In the rows, zero is written as 128.
Each row of D is roughly a mix of the hidden directions of one of 4 groups; some rows fit no group.
D:
[[131  99 140 106 142 180 114 152 136 117]
 [173 162 131 135 150 158 117 114 146 138]
 [134 149 113  80 123 165 134 120 100 115]
 [146 119 110 117 111  92 125 123 133  75]
 [124 101 123 153  80 159 132 130 150 144]
 [152 111 157 120 129 169 129 162 125 100]
 [145  82  97 139 139 131 132 132 139  88]
 [154  86 139 121 108 100 159 125 104 128]
 [100  91 128 121 105 107 133 171 109 131]
 [140 165 149  93  94 143 112 132 119 106]
 [157 145 145 156 128  87 153 102 121 120]
 [102 113  96 138  87  98 148 139 144 132]
 [ 99 113 124 120 142 102 151 104 106  87]
 [121 106 111  91 111  87 135 132  95 128]
 [140 139 156  92 136 151 165 131 152 106]
 [144 141  88 123  82 103 115 120 137 146]
 [150 181 147 145 103 134 126 121 118 102]
 [138 130 149 151 143  72 119 132 110 151]
 [152 106 119  91 134  95 121 153  98 140]
 [145 142 161  78 114 155 133 129 138 112]
 [125 100  96 146 113 158 120 109 168 137]
 [153 139 148 147 132  71 146 111 119 131]
 [142 103 131 136 144 139  80 129 108 166]
 [109 131  97 141  99 142 102  98 107 157]
 [127 127 111  69 112 150 148 122 119 109]
 [136 162 164 136 154 144 143 130  87 129]
 [123 103 126 155 162 130 148 116 138 175]
 [116 174 157  94 118 127 124 153 108 121]
 [127 137 113 141 123 155 118 134  66 116]
 [136 129  90 147 124 146  94 109 164 147]
 [142 136  84 144  90 140 122 143 108 102]
 [123 153 154 117 130 104 121 138  71 133]
 [131  90 141 115 173 134 129 118 135 166]
 [164 102 148 117 152 143 104 104 134 157]
 [131  89 131 155 126 102 129  93 158 110]
 [170 132 148 115 159 101 110 110 138 104]
 [132 118 142  91 147 133 124 170  89 132]
 [125 152 114  88 120 172 140 105 136 113]
 [112 150 128  87 100 121  97 153 107 119]
 [140 169 135 139  97 100 143  97 146 114]
 [164 123 103 159 102 111 107 100 121 145]
 [122 110 121 132 103  83 150 106 136  92]
 [160 106 121 169 135 137 116  88 139 140]
 [141 102 110 164  99 136 141 109 166 135]
 [171  86 122 137 121 139 133 113 163 120]
 [108 128  97 128 109 107 118 140 120  74]
 [153  85  96 115 155 124 130 117 138 101]
 [132 159 155 118 147 149 106  96 100 150]
 [153 122  85 163 114 128 106 117 101 128]
 [100 104  99 152 160 128 126  90 115 134]
 [149 128 105 128 105  94 164  91 135 123]
 [146 150 127 126 105 115 106 135 120  71]
 [152 165 144 150 150 141 118 105 161 144]
 [118 171 140 128 123 153 117  93 100 150]
 [164 182 121 109 137 134 150 134 134 121]
 [109 169 143 100 132 141 159 153 120 106]
 [114 114 135  93 104 122 159 171 130 110]
 [ 75 131 122  98 126 130 158 152 127 140]
 [142  97 115 143 146 133 145 137 103  78]
 [166 121 148 103 129 165 153 127 142 102]
 [153 128 110 150 139 123 181 106 117 146]
 [138  82 127 161 152 124 141 111  97 133]
 [ 90 114 113 138 148  98 155 164 131 125]
 [110 131 162  93 148 117 128 138 167 150]
 [136 135 178 149 103 129 143 120 120 165]
 [109 170 136 142 136 114 107  90 128 157]
 [164 153 147 172 142 104 130 110 130 135]
 [ 99 137 143 137 156 113 169 160 130 150]
 [142 107 162 144 106 138 158 123 164 151]
 [103 115  98 144 116 147 133  98 124 172]
 [118 144 166  95 145  96 142 136  99 136]
 [100 151 157  87 140 140 146 146 120 151]
 [114 121 169 140 161  99 115 152 117 150]
 [151 170 131 101 117 128  85 144 126 120]
 [107  92 162 129 154 107 141 110 144 103]
 [ 90 149 123 113  87 116 153 137 139 105]
 [126 142 120  63 131 118 123 112 136 149]
 [120 145 128 121 112 108 142 106 155 182]
 [150 122 162 125  89 154 145 147 100 121]
 [133 157 133 124 155 158 170 147 101 130]
 [175 112 116 121 174 130 123 122 132 151]
 [142 123 146 136 168 169  98 144 113 136]
 [132 138 154 127 121 116  93 134  75 111]
 [126 153 138 151 143  80 140 155 142 107]
 [124 117 154  93 139 158 150 165 121 108]
 [121  91 123 177 117 139 134 155 129 105]
 [119 116 138 103 166 142 145 147 159  93]
 [114 139  97 141  73 130 126 142 104 114]
 [145 159 122 168 138 172 110 114 125 128]
 [124 111 132  93 162 132  90 103 108 113]
 [151 170 137 109 136 145  98 144 144  99]
 [126 128 169 124 140 118  76 116 131 153]
 [ 91 131 161 133 128 145 122 145  81 133]
 [134 177 129 135  86 127 106 133 108 115]
 [160 121 133 143  85 142 135 134  90 105]
 [143 131 124 111 145 140 102 128 186 148]
 [172 109 130 123 108 130 122 129 153  84]
 [113 159  96 172 123 102 114 126 144 120]
 [127 136 120 133 162 142  82 103  97 141]
 [107 119 131 126 111 116 151 137  72 102]
 [ 77 120 118  84 133 139 148 132 124 120]
 [150 106 102 135 146 160 109 156  96 120]
 [108 154 130 142 147 140  84 120 135 168]
 [129 166 127 119 124 114 121 148  80  99]
 [151 106  94 137 139 112 138  83 152 127]
 [ 97 127 163 128 130 116 108  77 130 135]
 [159 132 120 173 128 124 123 108 170 131]
 [129 118 174 147 116 142 115 165  98 135]
 [ 95 153 122  88 132 166 120 143 145 128]
 [129  87 131 154 123 126  92 121 131  88]
 [ 88 130 121 127  92 132 142 147 123  85]
 [149 119 154 124 126 151 173 134 163 147]
 [109 100 120 125 139 163  83 131 108 148]
 [122  77  97 147 156 115 120 110 133 126]
 [139 140  88 139 125 166  93 122 102 135]
 [145 120 134 179 156 119 142 121 135 163]
 [161 153 169 154 158 114 134 138 126 132]
 [110 105  80 127  83 134 124 122 135 126]
 [104 119 104 143 126 157 157  81 133 123]
 [119 152 161 106 171 117 136 124 155 146]
 [100 103 118 156  95 117 136 117  94 153]
 [104 139  95 122 158 143  89 103 132 143]
 [130 120 106 112  79 112 112 168 138 123]
 [119 168 128  94 134 139 118  92 151 149]
 [136 161 116 117 169 116 135 104 163 114]
 [105 124 139 160 118 116 137 132 175 161]
 [130 103 139 147 129  68 129 145 112 138]
 [161  97 112 165 131 141 115 152 155 126]
 [126  95  88 143  91 122 141 122 117 101]
 [164 134 126 105 142  88 124 102 157 141]
 [116 121 108 116  95  83 158 114 139 112]
 [146 170 122 154 102 122 154 105 108 145]
 [119 140 139 159 145 115 152 150 128 178]
 [113 145 177 144 132 104 132 133 129 168]
 [125  91 102 109 104 158 144 105 153 121]
 [131 159 142 171 151 135  98 125 108 151]
 [128 121  83 140 126 115 141 117 177 111]
 [109 134 137  90 111 167 115 128  95 146]
 [114 140  92 123  86 150 118 160 127 110]
 [118 102 130 127 134 169  87 148  99 133]]
In each list below, two rows fit none of the groups, and each other row fits one group, some only roughly. Which are they? Name them in the order they come.
- k_361: [175 117 111 102 123 152 115 109 151 148]
- k_563: [108 138 131 106 107 122 123 129 188 109]
- k_421: [119 128 108 178 118 129 170 122 144 143]
- k_3: [129 110 101 129 123 120 166 136  76 130]
- k_466: [129 127 121 166 118 127 102 169 102 101]
- k_86: [135  99 128 120 110 165  78 112 124 127]
- k_611: [143 146 161 133 134 119 162 122 176 134]
- k_497: [150 127 129 170 122  97 140 162 148 148]
- k_154: [159 124 112 135 124 103 117 133  71 125]
- k_228: [103 131 135 114 102  97 147 121  89 158]

k_361 k_86
- k_479: [148 124 159 145 153 123 162 151 148 159]
- k_516: [117 120 149 161 111 118  91 111  88 131]
- k_438: [139 150 186  96 121 138 135 118 123 123]
- k_456: [130 108 124 143 186 109 118 136 151 148]
- k_598: [126 114 152 108 116 188 126 133 133 147]
- k_238: [108 117 116  84 130 143 125 105 129  84]
- k_82: [ 97 135 150 121 146 148 182 133 132 135]
- k_626: [ 86 121 119  94  89 139 134 145 131 146]
- k_509: [174 132 149 148 143 123 116 111 135  88]
- k_801: [ 92 127  88 144 113 112 111 142 109 159]

k_438 k_456
- k_155: [119 124  91 146 113 180 108 117 126 116]
- k_22: [127 151 136 169 139  94 158 146 104 122]
- k_224: [128 147 131 126 115  96 153  82 126 160]
- k_562: [131 175 153 168 144 138 126 104 123 132]
- k_916: [168 130 129 118 164 123 137 127 141  82]
- k_766: [138 120 122 101  93 151 136 104  84 140]
- k_536: [161 104  79 150 115 111 130 112 130 135]
- k_583: [135 104 106 147 149 157 106 143 167 107]
- k_231: [124 110  91  87 127 139 128 151 115  95]
- k_171: [134 134 140 109  73 129 121 149 137  93]
- k_8: [124 103  75  94 115 133 130 125 113 111]
- k_146: [127 140 184 135 160 134 111 130 103 118]
- k_385: [169 142 152 170 137 138 140 110 137 149]

k_22 k_171
- k_765: [108 137 131 125 149 102 109  92 101 165]
- k_852: [126 125 105 186 114 128 161 123 141 125]
- k_353: [118  98 141  82 161 140 129 118 134 100]
- k_662: [124 132 115  99 101 125  85 117 111  92]
- k_309: [178 142 127 146 138  88 123 111 131 146]
- k_185: [102 117 100 123 113 134  94 138  81 127]
- k_186: [111 128 134  82 134 128 166 141  93 131]
- k_976: [140  82 123 136 128 100  94 104 148 138]
- k_599: [118 129 146 153 123 168 106 119 167 153]
- k_254: [149 154 164  96 140 153 132 127 154 150]

k_186 k_254
- k_998: [155 108 151 127 163 129  92 122 115  97]
- k_200: [132  76 131 124 140 111  83 130 121 115]
- k_594: [101 126 105  81 105 137 124 131 155 105]
- k_635: [155 152 138 126 127 112  84 133 103  95]
- k_216: [112 168 130 149 140  86 136 112 151 144]
- k_148: [127 132  96 140 113 126 165 114 156 168]
- k_391: [183 103 137 150 116 124 112 135 154 132]
- k_9: [109 150 153  90 146 163 136 103 116 118]
- k_732: [101 129 123 137 121 150 167 155 112  89]
- k_332: [109 105 130 164 169 127 139 133 157 105]
- k_701: [175 121 102 143 111 106 113 117 101 108]
- k_541: [141 105 103  93 133 167 110 158 126 131]
- k_857: [143 151 115 135 148  95 152 132 147  84]
- k_367: [163 166 129  95 132 137 144  93 134 127]

k_594 k_332
- k_157: [108 138 129  98 144 153 164 161 150 112]
- k_842: [140 106 130  76  97 145 124 144 151 129]
- k_133: [125 100 132 149 171 105 152 153 146 140]
- k_16: [116 169 148 155 122  94 103 150 130 136]
- k_132: [174 141 144 152 152 113 137 105 117 101]
- k_459: [138 173 134 142 123 138 144 135  78 138]
- k_433: [144 132 119 107 117 144 179 126 168 128]
- k_573: [113  86 107 139  95  98 121 112 143 145]
- k_991: [127 106 103 139 101 125 102 123  76 126]
- k_578: [114 112 119  93 148 139  89 155 117 155]
- k_163: [118 133 101 116  81 121 112 125 165 106]

k_16 k_433
